In the data rows, 128 means zero.
A hidden rule labels the rows of this table. It goes by one to three of the table's principal directions, not those with the most spread.
[ 79 126 149 120 142 106 105 177  87  76 133 130 136 150 111 130 151 121
 101 125 197  86 118  71 123  94 102  90  98  91 110 110] 5
[150 155 130 123 150  98 135 140 118 108 130 135  80 125 115 141 141 139
 102  98 173 101  88 120 121 101 128 111 110 110  91 145] 1
[121 127 161 132 121 159 160 146 171 116 181 146 171 243 145 170  69 100
  68 201 186 196 139 139 107  98 109  92 153  85 168 154] 3
[183 124 155 127 163 117 121  98  87 136 142 153 102 127 126 114 152 170
  86 103 154  94 101 123 101 151 140 115  97 110  83 144] 3
[139 124 172 163 163 157 118 137  87 160 177 146  70 164 171 158 135 165
  92 158 179 136 122  78 107 145 127  95 140  98 110 171] 4
[ 92 113 105 105 107 122  99  93 159 100 123 122 168 171  88 131 114 116
 162 182 139 123  92  98 136  81 132  92 119 135 134 104] 1
[152 134 169 143 111 125 188 136 152 182 175 131 126 124 148 112 110  98
  93  81  63 144 169 136  90 170 147 184 144 169 102 144] 1
[186 163 148 191 146 133  79  54 146 139 123 148 117 184 152 158 156 212
 123 173 233 113  66 118 145 140 129  73 111  69 124 150] 6
[111  97 112  89 117 135 154 120 123 124 123 142 162  89 119  75 122 113
 133 120  29 112 150 150 119 166 144 172 118 158 135 106] 6
[ 77 129 104 118 100 135 143 176 131 126 100 100 130  90 128 132 125  89
 161 102  96 137 171 140 138 111 119 148 148 150 146 113] 1
[ 95 110  80  75 125 101 112 158 108  79  55 106 150  67  57 100 135 112
 179  90  61 116 139 171 133 108 129 165 132 145 156  95] 6
[  0  76  68 107 113 134  74 182  97  66  50 101 184  52 111 119 173  78
 224 112 105  80 140  80 203 116  74 152  96 139 176  41] 3
[236 133 186  99 135 138 134  81 119  90 140 151 164 196 112  97  83 163
  53 183 119 124 133 149  51 108 170 125 133 108  77 174] 4
[103 143  86 124 137 105 126 139 148 119 111 112 102 131  86 155 125 116
 160 141 137 142 102 115 165 115 122 127 136 134 157 129] 4
[232 112 150 121 163 143  93  54  96 132 133 151 119 136 136 106 121 199
 100 155 132 114  89 144  95 136 164 111 117 124  85 156] 2
[ 64  78  87  98 132 156 112 159 106 102  86 134 133  60 127 118 150 131
 164 102  95 100 112 141 141 125 109 134 108 126 152  90] 3
[226 108 165 153 212 129  81 133  26 162 167 156   0  18 203 107 177 222
  91  56 146  79  66 105 108 158 139 119 101 131  41 155] 4
[136 133 137 127  91 148 150  91 175 112 125 131 214 169 149 109  91  98
 124 176  89 135 158 139 136 137 140 163 131 146 136 122] 1
[170 173 184 140 123  75 181  94 142 144 183 162 123 159 134  96 139 119
  71  86 112  92 122 121  89 160 154 157 107 126  63 149] 6
[ 99 103 101 100 112 130 110 119 143 102 118 128 159  95 121  96 124 131
 150 127  96  92  94 121 134 104 137 121 103 156 116  88] 4
[109 147 113 137  94 130 141 118 203 147 146 100 174 227  94 168  64  86
 154 213 130 231 161 151 144 105 129 115 192 136 208 142] 5
[ 37 150 114 132  87 159 162 224 142 102  65  92 155 141 118 171 117  81
 146 119 141 156 211 156 129 101 100 144 171  99 189 132] 4
[136 152 115 107 149  70 108 157  86  86 108 122  96  89  94 110 164 130
 120  84 168  90 112 123 141 103 110 107  98 108 106 110] 6
[170 121 129 136 149 127 165 125 140 200 166 142  65  84 130 114 119 164
 114  78  52 152 110 167  97 185 165 164 151 166 127 154] 5
[203 123 136 111 163 109 119  85  88 150 164 152  61  85 136  89 142 181
 101 106 107  90  78 121 100 141 165 113 104 149  58 146] 4
[ 87 112 110 111 142 127 137 168  97 119  97 126  96  74 109 128 149 124
 148  76  88  97 126 123 122 136 130 163 124 139 122 125] 1
[ 58 136  52 134 109  97 103 150 133 110  42  95 150  29 117 121 179  89
 231  74  94 116 150 157 225 150  86 178 118 144 193  63] 3
[237  87 150 116 194 148  78  62  61 150 134 152  70 117 107 109 133 228
 107 153 109 115  76 122  77 156 174 114 125 127  84 172] 6
[152 137 131 111 118 106 131 120 126 103  93 108 177 143  88 116 110  93
 139 134  90 145 174 148 127 127 135 176 146 143 137 130] 2
[108 103 146 138 110 170 137 108 156 137 149 138 183 168 154 122  99 123
 122 179  96 134 139 105 122 150 140 145 133 144 139 126] 5
[136 116  99  78 133  90 145 131 126 108 114 137 114  48  91  76 138 132
 128  52  57  73  86 154 110 124 152 157  93 167  88 100] 5
[152 109 135 174 154 188  92 133 114 145  98 130  98 107 177 167 139 185
 143 142 156 146 116 138 139 148 114 130 146 101 154 151] 1
[ 95 112  90  73 119 102 123 139 120  66  83 126 147  86  72  97 147 107
 144 112 104  78 111 122 136 100 116 128  88 128 119  88] 2
[125 133 110  83 160  91 124 159  77  69 104 154  78  86  95 113 175 149
  99  82 175  74  86 145 117  99 104  86  81  68 107 119] 3
[169 144 142 169 121 126 119  62 146 185 149 126 112 139 150 129 135 142
 157 151 104 146 132 113 140 169 148 144 146 151 121 146] 1
[ 35 134 124 124  68 139 157 144 173 103 123 135 196 142 150 111 134  84
 139 128 118  96 150 124 135 117 111 125 109 117 141  87] 5
[211 163 175 157 114 115 178  72 165 191 172 136 134 164 146 115 105 126
  90 111  87 150 155 151  94 177 170 174 147 160  92 167] 1
[147 113 159 174 142 155 144 100 143 225 236 158  72 149 201 144 121 146
 106 149 133 182 111 111 122 176 130 100 147 137 133 152] 3
[150 138 119 126 126 120 164 165 111 155 111 105 113  72 130 116 127  90
 130  86  68 163 205 165 142 173 120 190 154 156 151 134] 2
[121 125 147 144 149 143 133 177 100 148 145 134  68 126 140 159 142 146
 106 112 168 155 138 135 104 127 108  99 148  87 143 153] 6
[189 167 164 138 177  64  90 119  62 114 132 128  67 164  79 140 165 161
 104 125 206 122 116 101 110 117 125  92 128  76  98 164] 6
[152 134 184 186 155 140 141  89 114 219 230 161  71 187 191 152 133 154
  95 151 158 161 121  89 111 185 142 106 147 119 112 175] 6
[106 127 175  59 108 110 211 178 122  74 169 154 165 169 103  89  91  65
  39 105  83 100 165 130  43  93 144 149 116 124  74 139] 4
[147 118 136 125 181 125  81 150  35 111  99 122  81 103 108 128 161 177
 123 121 159 101 129 101 120 138 130 116 125 104 113 147] 5
[187 192 159 156  98 103 152  57 208 119 155 137 180 243 126 141  93 114
  97 197 173 152 121 131 131 115 141 118 134 108 122 155] 1
[172 139 129 121 149 111 105 114 102 102 117 135 132 113 130  99 135 165
 109 128 143  97 108 137 133 131 138 120 107 119 108 125] 5
[ 40 102 121 160 108 160 141 173 142 158 141 128 143  98 183 146 146  85
 159 108 116 151 162 119 169 163  82 149 133 130 181  93] 3
[117 124  64  97 117 112 121 129 159  97  59 109 156  83  75 118 121 116
 185 118  72 146 123 191 163 120 123 163 137 143 186  99] 6
[117 162 118 154  88 124 183 131 209 202 164 109 102 170 120 174  97  86
 149 133 113 227 164 176 125 130 127 126 192 140 185 153] 2
[158  96 118 111 148 136 108  99  96 142 138 142 107  63 150  86 140 161
 132 109  84  90  96 121 126 150 150 134 101 163  89 114] 1
[142 138  81 134 117 123 104 107 148 135  99 104 132  76 144 118 125 126
 185 136  99 143 127 152 186 131 127 145 137 164 154 106] 4
[121 126 146 142 148 119 121 154  72 141 144 133  84  80 167 122 168 127
 121  79 144 100 137 101 133 144 112 130 111 124  95 125] 2
[160 130 135 112 108 107 149  71 178 151 185 133 176 212  95 113  79  94
 115 203 101 198 146 142 123 137 140 116 150 143 161 131] 3
[109 116 102 104 140  92  79  76 101  92 117 136 143 118 100  98 159 137
 162 143 137  62  72  75 159 114 135 106  78 138  93  92] 2
[160 110 148 118 144 120 122  77 124 153 152 139 109 167  82 131 124 148
 122 141 113 129  99 105  84 132 159 120 130 138  98 152] 2
[160 156 121 119 158  85 118 131  79 126  95 122  63  84  82 113 166 172
 129  72 125  83 112 132 110 138 154 132 120 124  90 147] 5
[155 140 132 131 152 110 135 138  96 153 146 144  52  83 147 126 159 152
 113  74 143 122 111 153 114 135 125 112 123 110 106 143] 2
[133  76 106 120 179 147  68 131  40 125  78 124  83  35 122 118 180 181
 156  83 123  70  99  96 139 154 127 136  94 140 100 114] 2
[ 99 153  97 133  88  85 146 101 215 146 155 111 184 162 108 122  91  74
 171 151  88 176 125 145 175 127 133 149 148 175 176  97] 5
[214  85 169 133 184 163 102  71  91 137 136 166 111 138 135 123 129 209
  84 133 126  93  67 113  79 162 163 138 104 123  75 164] 3
[139 152 162 134 131 114 143 152  95 115 115 140 100 109 135 117 166 142
  94  76 150  83 142 131  95 133 123 129 110  90  87 140] 3
[137  90  92  75 135 135 142 129 123 126 111 122 128  89  80 102 102 123
 140 125  39 140 131 156 112 137 152 160 138 170 140 124] 3
[103 134 124 114 115 137 134 156 142  79 127 125 176 189 126 151 103  84
 102 189 193 161 156 127 150  90  87  91 128  85 169 120] 2
[ 88 132  50  80 148  76  55 167  64  39  37  99  79  14  76 111 196 143
 189  74 177  35  69 101 181  53 100  83  70 118  98  72] 1
[139 144 154 151 117 128 149 112 154 176 165 116 114 197 109 159 104 114
 123 162 131 180 155 109 104 135 144 124 169 137 136 165] 1
[ 73 155 134  82  58 103 214 150 202  87 148 122 231 222  82 118  69  10
  96 163  95 168 203 151 110  93 119 148 144 131 158 115] 2
[ 58 109 132 156  91 176 130 154 175 120 154 124 187 145 197 138 102  85
 144 187 122 145 148  83 171 127  96 137 133 141 164  97] 4
[ 59 131 105 103 100 110 166 176 152 114 120 120 136 103 110 126 126  70
 148  86  88 128 146 144 132 108 114 153 132 142 145 105] 1
[208 158 144 111 163  70 103 139  52 123 127 115  73  91 103  99 152 159
  95  76 165 111 137 147 103 111 140 101 122 120  77 142] 4
[154 128 131 109 106 128 116  49 180  96 136 142 192 214 103 125  93 128
 125 210 145 131  91 125 117  87 147  96 119 120 120 129] 2
[106 127 111 210 129 129  43  52 174 153 155 132 172 164 189 152 153 152
 194 205 211 144  65  72 239 155  89  85 105 119 182  80] 6
[158 164 171 183 119 142 124  44 173 170 200 151 135 255 158 161 110 155
 103 240 205 160 107  80 127 140 143  65 141  92 128 171] 5
[ 73  97  79  87 148 110  67 165  74  73  76 100 131  97  74 137 144 111
 181 133 151 125 121 113 162  77 100 104 123 123 159  93] 2
Here are more rows. What is the label of each one?
[131 147 136 168 109 143 131 137 145 161 103 105 146 144 133 149 126 123
 150 139 125 182 193 159 141 162 116 151 171 116 185 139] -> 6
[ 97 136 118 138 139 106 119 156 118 134 129 124 105 118 117 143 153 134
 129  89 175 119 108 123 140 122 112 102 115 114 135 114] -> 6
[ 92 132 121  94  86  95 142 156 165  93 118  92 207 160  75 117  80  49
 149 137  82 167 177 143 126  80 128 161 158 166 155 102] -> 4
[125 120 111  83 121 109 170 158 127 144 134 120  98  80  92 103 111 105
 130  74  43 141 146 169  90 122 154 159 149 170 118 132] -> 4
[149 121 105  95 162  89 139 152  68 168 148 131  20  41  94 100 169 150
 114  49 108 111 116 140 105 148 135 103 112 139  98 129] -> 3
[157 125 154 112 136 122 139 124  99 113 130 142 146 110 135  84 128 142
  94 102  90  85 137 131  97 148 154 159 111 140  85 131] -> 5
[ 98 159 110 135 109 122 111 133 132  76  68 108 167 142 120 142 141 104
 162 157 159 110 152 112 173 109 106 137 124 105 148 117] -> 1
[128 145 118 139  92 131 170 103 214 174 165 108 152 203 106 158  68  78
 144 189  94 216 157 137 137 131 142 142 181 165 176 148] -> 1
[136 106 153 152 147 160  71  93 105 103 136 152 164 154 174 116 138 181
 118 187 173  92  91  85 141 137 124  97 100 100 118 118] -> 5
[100 125 124  53 107 115 195 165 140  70 113 152 148 143  68 109 115  86
  81 102  97 115 144 181  68  92 124 128 115  92 126 128] -> 3
[127  86 109 100 161 126 130 125  91 144 133 150  98  76 119 115 150 136
 127  78 101 116 102 148 123 154 125 135 104 135 125 116] -> 3
[196 143 161 117 132 114 123 100 142 106 141 135 153 212  89 136  99 141
  79 174 180 163 126 154  88  95 133  87 138  88 128 154] -> 3
[140 114 149 147 108 193 186 116 196 185 199 152 146 185 188 141  62 126
  88 187  88 198 143 157 103 160 147 134 168 143 162 160] -> 5
[ 93 131 153 156 133 151 111 139 141  81 119 149 176 198 150 166 135 139
 100 161 227 109 101 105 139 108  95  95 103  61 144 124] -> 6
[134 106  84 132 136 141  79  74 139 138  99 120 124  96 126 132 135 164
 187 142 122 113  69 122 164 123 143 119 116 158 129 110] -> 1
[156 119 135 114 150 120 101  97  77 115 117 142 111 105 122  96 156 166
 126 126 120  81 111 113 115 140 145 121 104 120  90 130] -> 6
[192 119 144 130 168 129 115 102  79 149 120 148  86 100 125 114 152 184
 113 102 114 120 118 157  99 168 146 137 126 112 112 154] -> 3
[179  89 160 140 162 194 153 135  94 179 162 164  79  86 198 118 121 183
  79 110  82 140 133 161  83 189 146 150 140 126 116 166] -> 6
[220 102 135 110 164 143 120  64  88 159 145 153  78  80 143  86 131 192
 106 119  71  91  88 127  92 164 180 140 109 164  59 155] -> 1
[212 149 118  80 153  67  99  91  98  34  59 141 141  59  90  67 158 167
 109  60 127  16  57 154 120  91 150 151  55 127  37 107] -> 1
[148 129 164 208 157 168  71  95  97 169 133 142  93 150 189 163 172 206
 136 165 208 126 110  88 145 173 114  90 130  76 138 152] -> 6
[168 163 103 155 129 100 139  85 158 209 175 128  67 119 138 127 134 148
 145 133 125 178 117 159 156 169 140 100 149 143 155 139] -> 6
[115 134  99  68 122  63 150 147 116  88  89 110 131  82  41  95 140  84
 138  55  77  81 128 132 117 103 141 166 101 165  91 103] -> 2
[219 133 123 122 148  95 133  80  99 185 140 125  95  47 130  63 132 159
 134  73  25 117 136 161 123 198 182 189 131 202  88 135] -> 5
[ 76 168 117 181  80 172 176 193 187 184  92  82 128 172 126 200 103  94
 163 155 128 243 240 185 140 154 103 146 224 102 248 162] -> 5
[114  87 133 165 178 155  73 132  54 161 120 127  69  74 153 139 176 172
 167 123 119 108 117  61 153 185 119 147 125 134 127 132] -> 6
[ 91 176 114  86  44  97 204 126 246  88 139 106 234 240  70 128  42  18
 123 194  90 191 182 167 122  66 137 142 167 149 170 123] -> 4
[ 80 119 121 112  88 131 145 151 161 110 116 127 190 115 126  97 119 107
 133 108  89 118 147 161 119 121 125 140 123 136 148  89] -> 5
[128 130 110  70 129  76 156 150  93 107 112 118 114  73  75  88 137  85
 127  62  66  99 151 142 112 119 140 166 115 163  93 115] -> 2
[ 72 149 121  99  86 107 162 182 163  61  88 110 192 158  70 122 117  68
 115 134 128 120 173 128 127  98 103 140 122 106 155 103] -> 6
[ 79 116 101 131 127 139  98 189 106 116  86 104 122  77 130 137 142 129
 173 111 126 149 154 153 152 117  99 127 152 116 183 105] -> 5
[157 164 154 133 113 108 129 101 153 120 167 136 131 194 127 127 114 138
  92 170 185 129 110 114 108  91 137  70 124 104 102 142] -> 4
[ 70 117 112 103 108 150 127 136 146  69 100 139 172 140 131 128 121 119
 135 147 137  83 100 117 129  85 125 117 103 115 122 108] -> 4
[ 77 173 119 176 105 113 143 210 145 149 124  83 103 118 149 173 136  71
 155 116 165 184 199 116 184 129  78 138 169 122 185 124] -> 4
[162 107 124 102 136 110 129  98 111 147 144 139 119  78 121  78 131 137
 134 100  52 118 120 148 112 153 153 153 120 165 105 117] -> 6
